(in the rows, 128 means zero)
One turn or mirror swaps these rows in pairs. Which row does each one swap with?
dib: [128 144 159 122  74 131 163 108 133 132 140 132 138  96 110 134 171  87
 108 140 164 135]
tuve: [138 117 172 153 114 164 146  84 128 113 147 132 132  98 122 128 115 132
 127 145 131 136]
vasiz: [116 159 124 148 112 153 116 102 135 158 125 155 127 149 112 133 132 107
 105 109 150 148]
bupab: [140 118 163 139 135 128 167 103 126 123 101 130 140 171 108 123 164 151
 119 163 157 143]
Tene: [121 122 185 123 119 129 146 114 120 133 128 188 130 143 129 126 109 131
 143 164 140 110]
tuz: [151 106 190 117 104 107 147 143  97 105 123 137 113 107 105 125 157 106
 127 149 132 155]
kar: [127 121 187 128  94 128  86 121 125 102 112 124 155 111 101 129 116 120
 108 135 166 122]
Kof: [129 126 128 103 114 123 144 140 111 131 119 121 105 139 112 121 149 135
 109 164 106 136]
mibof: [124 152 159 119  91 133 128 110 131 128 129 165 126 155  97  70 168 114
 117 124 183 136]
mivuv: [115 126 186 127 131 140  94 114 116 142 156 162 145 107 115 119 159  76
 126 119 158 135]
Rupag: [132 133 175 120 164 120 156 118 136 124 118 160 130 145 110 118 117 103
  86 170 160 116]
dunip: [124 133 125 110 131 135 148 105 126 131 102 149  91 139  94 119 126 121
 102 172 181 124]
Pupi: [117 143 142 132 158 141 133 105 123 127 161 143 120 171 123 116 159 137
 145 150 176 131]
bama: [128 135 179 119 116 124 176 121 117 131 154 133 105 158 112 135 158 127
 117 177 125 134]
zoziz: [121 127 194 127 171 122 149 104 132 125 119 136 126 149 119 121 109  88
 122 169 142 145]
daza: [159 133 198  93  90 125 142 122 116  91 116 149 125 141 125 105 155 104
 122 132 171 146]
ruka: [119 135 169 133 102 128  90 117 128 129 122 144  97 143 113 123 157 112
 153  84 148 127]
vorer: [138 134 153 115 144 136 109 123 129 132 134 144 123 120 103 103 118 122
 179 154 135 136]
gunet: [129  81 166 140 133 147 141  93 126 115 155 129 100 150 124 136 114 129
  88 140 151 140]
muv: [127 100 152 168 127 116 134 123 127 115 120 106 108 144  90 139 111 100
 104 152 131 132]
vik: [123 125 147 117 156 135 109 137 129 124 111 129 162 131 108 118 184 117
 110 153 156 142]
ruvo: [132 142 171 114  96 126 138 106 125 146 150 137 115 130 102 116  94 107
 159 121 117 123]
fuv: [127 125 135 103  60 127 119 111 127 125 134 142  87 147 105 115 132 121
 101 162 150 134]
fulo: [128 125 169 118  94 130 132 128 125 126 128 148 110 104 104 128  99 106
  82 132 193 121]
lupa: [120 110 168 107 137  99 157 112 138 164 119 113 132 158  83 135 118 116
 155 137 158 134]
domak: [124 115 125 123 129 129 122 112 123 136 124 129 119  94 122 123 117 133
  84 105 161 149]
rup: [121 161 164 163 110 128 120  90 118 101 124 136 132 160 140  94 142  93
 104 127 154 136]
raf: [149 148 153 153 121 145 158 118 133 112 146 133 145 103  80 139 138 114
 108 146 129 128]
Tozi: [132 165 172 131  84 133 122 130 110 118 105 142 118 115 113 114 186 116
 108 144 159 131]
muze: [118  88 156  97  89 103 116 109 136 137 126 130 113 109 104 107 168 126
 150 147 153 145]
sul: [145 136 187 114 112 131  97 123 143 120 144 154 131 143 115  94 166  95
 158 136 159 105]
dufof: [124  94 179  92 110 112 150 104 123 123 166 123 107 123 130  96 161 107
 141 149 172 140]
nitig: [129 124 153 117  76 134  87 111 119 128 138 139 143 157 128 123 119 119
  85 152 142 142]
tima: [ 93  99 168 119 127 135 121  87 140 143 121 131 129 141  94 143  91 117
 139 136 144 128]
Meb: [129 125 154 139 162 124 158 105 124 134  94 107 113 143 109 112 166 119
 110 108 165 146]
Pibi: [128 148 155 102 126 115 141 112 157 145 122 140 166 180 110 113 135 118
 128 116 146 111]
fefod: [125 120 167 154 101  79 124 107 120  97 108 148 101 130 121 103 136  97
 128 143 177 141]
tudu: [102  98 168 118 110 123 106 117 125 116 104 118 112 126 110 163 149 132
 143 135 138 107]
ligi: [130 129 144 114 120 136 143  87 116 110 118 161 104 140 126 119 147 102
 167  94 157 139]
niv: [120 124 171 130 138 128  87 121 116 131 142 122 119 156 131 106 163 100
  97  92 171 125]
nir: [124 113 196  73 105  93 142 136 130 134 114 145 125 145 107 135 139  93
 137 125 173 143]
fopi: [140 135 153 114 131 131 122 126 132 128 108 142 105 129 114 111 151  84
 112  78 178 156]
zag: [125 132 165 125 142 139 160 118 123 111 140 160 128 163  79 111 148 115
 161 154 128 144]
Kelor: [ 84 123 163 122 147 123 111 107 130 152 155 113 111 150 124  94 130 136
 133 150 140 139]
sed: [ 94 106 198 114 148 131 127 114 133 138 140 127 126 133 114 145 128 127
 164 139 165 116]
Padod: [135 135 168 130  86 123 150 115 125 109 143 112  89 127 107 125 174  86
 122 135 120 145]
maber: [132 133 146  96 161 142 140 111 128 123 154 117 148 124  99 121 165 102
  86 137 148 158]
mes: [148 122 171 150 143 178 130 112 135 146 153 148 123 114 117 135 118 122
 126 115 154 120]
zabi: [127 123 159 134 121 128 100 108 127 122 145 139 127 129 116 112 112 100
  91  72 156 143]
fip: [114 133 162 118 114 134 157 111 132 142 111 111 126 141 109 114 163 126
  70 171 176 150]
Moz: [140 104 171 129  91 130 121  99 109 119  86 136 136 109 120 114 178 101
 122 142 141 155]
nekor: [127 124 174 144 111  88 107 111 113 138 109 162 118 123 136  92 136 111
 109 128 189 146]
dul: [122 130 172 112 126 132 138 110 125 119 162 112 124 139 127 141 149 111
  74 100 164 110]
tiri: [117 154 149 102 111 132 147 134 115 157 119 144 128 124  93 143 158 147
  95 160 153 119]
pev: [135 139 143 134 116 133 116  94 146 157 169 148 132 156 119  98 153  87
 112 131 181 148]
Ful: [125 128 172  90 128 121 172 115 126 127 147 122 145 142 133 117 131 139
  91 157 146 164]
pab: [120  92 168 109 104 113 126  99 143 137 132 108 138 125  99 145 110  75
 119 145 129 137]
lakob: [118 133 158 128  86 127  79 116 123 136 145 108 123 171 115 124 109 110
 134 136 160 137]
sezon: [156 129 166 145 101  85 147 135 146 100 141 139 128 124  88 119 137  81
 121 133 148 134]
zubab: [110 151 179 109 150 144 145 100 131 157 157 128 129 167  98 143 129 121
 127 118 154 112]

pab pairs with domak
Kelor pairs with mivuv
vorer pairs with pev
Tene pairs with rup
zag pairs with mibof
nekor pairs with zoziz
Pupi pairs with sul

One turn or mirror swaps these rows in pairs. Which row does each one swap with?
gupe: [133 164 116 136 124 143 149 150 142 125 140 142 175 135 153  97  95 144
 153  74 175  93 143]
kipu: [137 173 116 122 163 101 154 142 122 117 147 137 190 104 150 126 145 106
 191  89 128 100  98]
zomud: [115 140 144 154 174 153 154 106 139 134 172 143 162  95 145 121 126 129
 158 104 103 158 108]
nev: [119 181 119 100 163  95 142 123 116 114 160 141 142 117 141 140 134 124
 160 129 135 166 129]
Bova: [118 182 120 108 167  94 144 121 129 119 145 138 144 123 135 127 147 126
 148 135 147 173 136]
donob: [134 162 129 151 135 134 137 113 141 116 158 131 178 126 141 132  84 147
 150  84 196 128 152]
pep: [160 173 109 113 151 167 113 140 126 144 146 175 191 120 163 102 143 133
 137  98 173 148 114]
Dun: [148 159 149 144 178 147 155 125 153 145 149 144 128  97 136 139 120 152
 158 106 112 147 108]
fifip: [130 164 121 152 135 136 131 119 125 113 149 134 191 147 136 101  85 137
 146  77 179 120 157]
luzab: [133 163 151 126 165 126 155 122 159 136 170 160 133  84 139 129 128 134
 157 114 108 162 104]
kiza: [119 163 120  89 158  96 136 123 126 109 146 148 153 139 135 135 128 128
 153 138 151 164 131]
zuz: [135 146 114 130 182 141 156 103 155 150 179 151 141 108 145 116 126 126
 160 105  99 155 108]
benat: [130 154 137 149 194 153 146 113 149 123 162 147 143  84 141 133 130 132
 163 100 111 164 109]
sepo: [ 83 166 118 120 166 109 132 137 149 109 117 146 180 129 121 105  88  99
 143  84 134 124  97]
sigi: [130 179 139 154 131 133 133 115 146 103 156 112 181 137 157 107  97 138
 143  79 182 114 146]
mipo: [ 77 179 110 119 159 117 122 151 156 107 135 148 184 106 117 104  91 110
 139  98 141 134  90]
pebid: [129 163 128 155 138 152 148 140 142 110 172 118 165 130 151 105 108 154
 166  75 183 111 144]
sitir: [136 167 119 126 172  88 156 132 122 129 135 126 187 109 146 119 145 104
 183  85 134 105 102]
mar: [152 163  99 137 170 173 123 131 132 154 143 182 195 108 170 112 131 131
 155  91 167 131 108]
Mig: [149 167 116 137 176 106 156 140 125 123 143 116 192  93 156 121 155 112
 173  91 140 105  99]
kilat: [ 96 182 119 125 185  93 132 151 161 118 141 135 198 116 116 110 109 118
 148  89 126 120  92]
Zof: [127 153 150 133 187 123 146 115 154 129 162 148 162 112 131 136 126 135
 173 122 107 172  99]
Tefem: [123 146 144 138 184 151 153 115 157 138 173 142 151  98 137 124 123 137
 153 114 111 169 112]
luker: [162 172 104 137 159 176 130 155 143 153 136 175 175 139 162 112 130 135
 140  95 169 141 103]
Tero: [140 174 138 154 124 152 138 145 138 108 149 121 166 139 158 106  92 131
 153  78 178 125 146]
tiros: [123 167 141 129 173 146 160 112 151 157 185 140 148 109 126 135 135 136
 165 114 121 160  99]
rifas: [121 171 124 107 161  86 134 122 117 101 155 141 151 124 132 131 132 136
 163 131 136 160 142]
zezu: [117 172 114 128 167 110 127 155 169 113 138 151 187 114 130  84 103 127
 130 105 125 103  72]
bak: [129 178 127 158 127 133 125 142 162 101 162 138 171 142 146 102  92 146
 158  77 174 127 147]
lebef: [125 168 126 103 158  84 146 108 128 127 135 137 148 137 137 121 136 124
 162 138 153 164 121]
Vunil: [156 161 104 133 165 157 119 121 118 159 143 171 199 118 152 116 126 132
 136  86 179 147 100]
Vup: [111 157 144 138 168 147 171 108 141 129 168 138 138 102 151 128 111 153
 155 101 110 157 111]
zimu: [143 159 103 116 147 163 107 134 121 149 137 167 178 148 157  86 131 136
 140 100 170 155  98]
Delur: [137 165 142 151 132 133 147 138 152  98 137 132 168 148 171 111  83 142
 159  84 177 117 144]
Luvar: [155 161 107 140 165 180 129 134 131 146 146 175 183 110 154 115 126 137
 153  95 192 156 103]
mapu: [113 177 121 120 158  99 128 148 149 131 104 146 171 135 117 108  91 119
 135  91 126 107  93]
Lon: [146 155 115 138 159 166 130 136 135 156 154 186 186 140 162  95 144 134
 145  81 162 161 104]
toz: [127 139 150 135 174 133 158 125 163 128 174 155 145 114 135 113 116 153
 141 128 111 151 107]
Sili: [ 93 177 113 117 162 111 122 145 162 114 130 140 189 115 126  97  88 106
 146  90 127 112  88]
zuna: [ 93 178  88 120 157  98 142 134 174 121 139 138 162 120 126  99  91 104
 149  90 139 121  92]
fugi: [169 165 112 133 142 169 122 131 135 153 136 168 153 123 165  96 129 145
 137 112 163 155 126]
Kul: [151 167 104 131 156 163 115 133 109 156 144 178 178 126 177 101 135 142
 137  96 166 152 114]
rimun: [133 143 148 155 180 146 138 112 151 137 171 154 126  96 139 116 115 146
 156 110 127 146 116]
sito: [103 180 124 117 147  86 133 142 158 130 136 145 177 108 123  94 103 104
 139  84 114 110  96]
mopak: [154 166 116 123 153 179 126 148 111 148 142 175 178 136 162 102 130 126
 137  87 163 157 110]
zufak: [118 168 126 152 122 132 140 139 139 110 151 130 174 133 169 109  94 147
 161  81 185 117 151]
duv: [ 96 192  99 118 156 119 123 133 145 119 123 145 179 109 138  92  96 119
 135  91 126 122  71]
ris: [127 176 113 128 162  88 157 139 120 125 140 124 188 101 154 119 146  99
 179  90 134 115  89]
nevi: [133 160 140 142 119 137 151 132 145 113 153 125 182 136 157 107 108 137
 160  83 184 118 157]
lebov: [113 163 129 152 136 134 129 114 152 119 143 139 176 143 149 109  85 141
 145 102 185 126 170]
boni: [148 168 120 113 164 176 130 126 121 145 151 183 187 134 164 116 138 132
 141  98 178 152  98]
Kosib: [ 99 198 112 116 149 103 121 129 154 129 146 127 185 128 111 104 101 108
 153  97 130 112  90]
siman: [127 177 121  96 175  90 136 123 129 115 149 142 142 116 130 139 135 124
 160 135 148 162 136]
bogig: [165 167 115 123 177 169 125 143 126 148 137 176 175 134 173 102 131 137
 127  88 159 154 116]
Pegir: [145 167 129 151 126 140 140 138 148 122 149 130 165 159 149 112  90 142
 144  85 163 119 160]
Kota: [ 94 163 115 124 167 109 119 147 149 132 127 165 175 124 125  88  94 115
 135  83 147  99  89]
Dopiv: [145 186 108 114 178 101 155 139 122 124 157 132 182  93 146 122 148 120
 179  85 138  98 103]
mev: [132 171 117 129 175 101 163 145 123 126 137 135 189  97 151 120 157 115
 182  90 144 118  89]

luzab pairs with sito
zomud pairs with mipo
Sili pairs with Tefem
gupe pairs with fugi
Luvar pairs with fifip
Mig pairs with kiza
Pegir pairs with luker

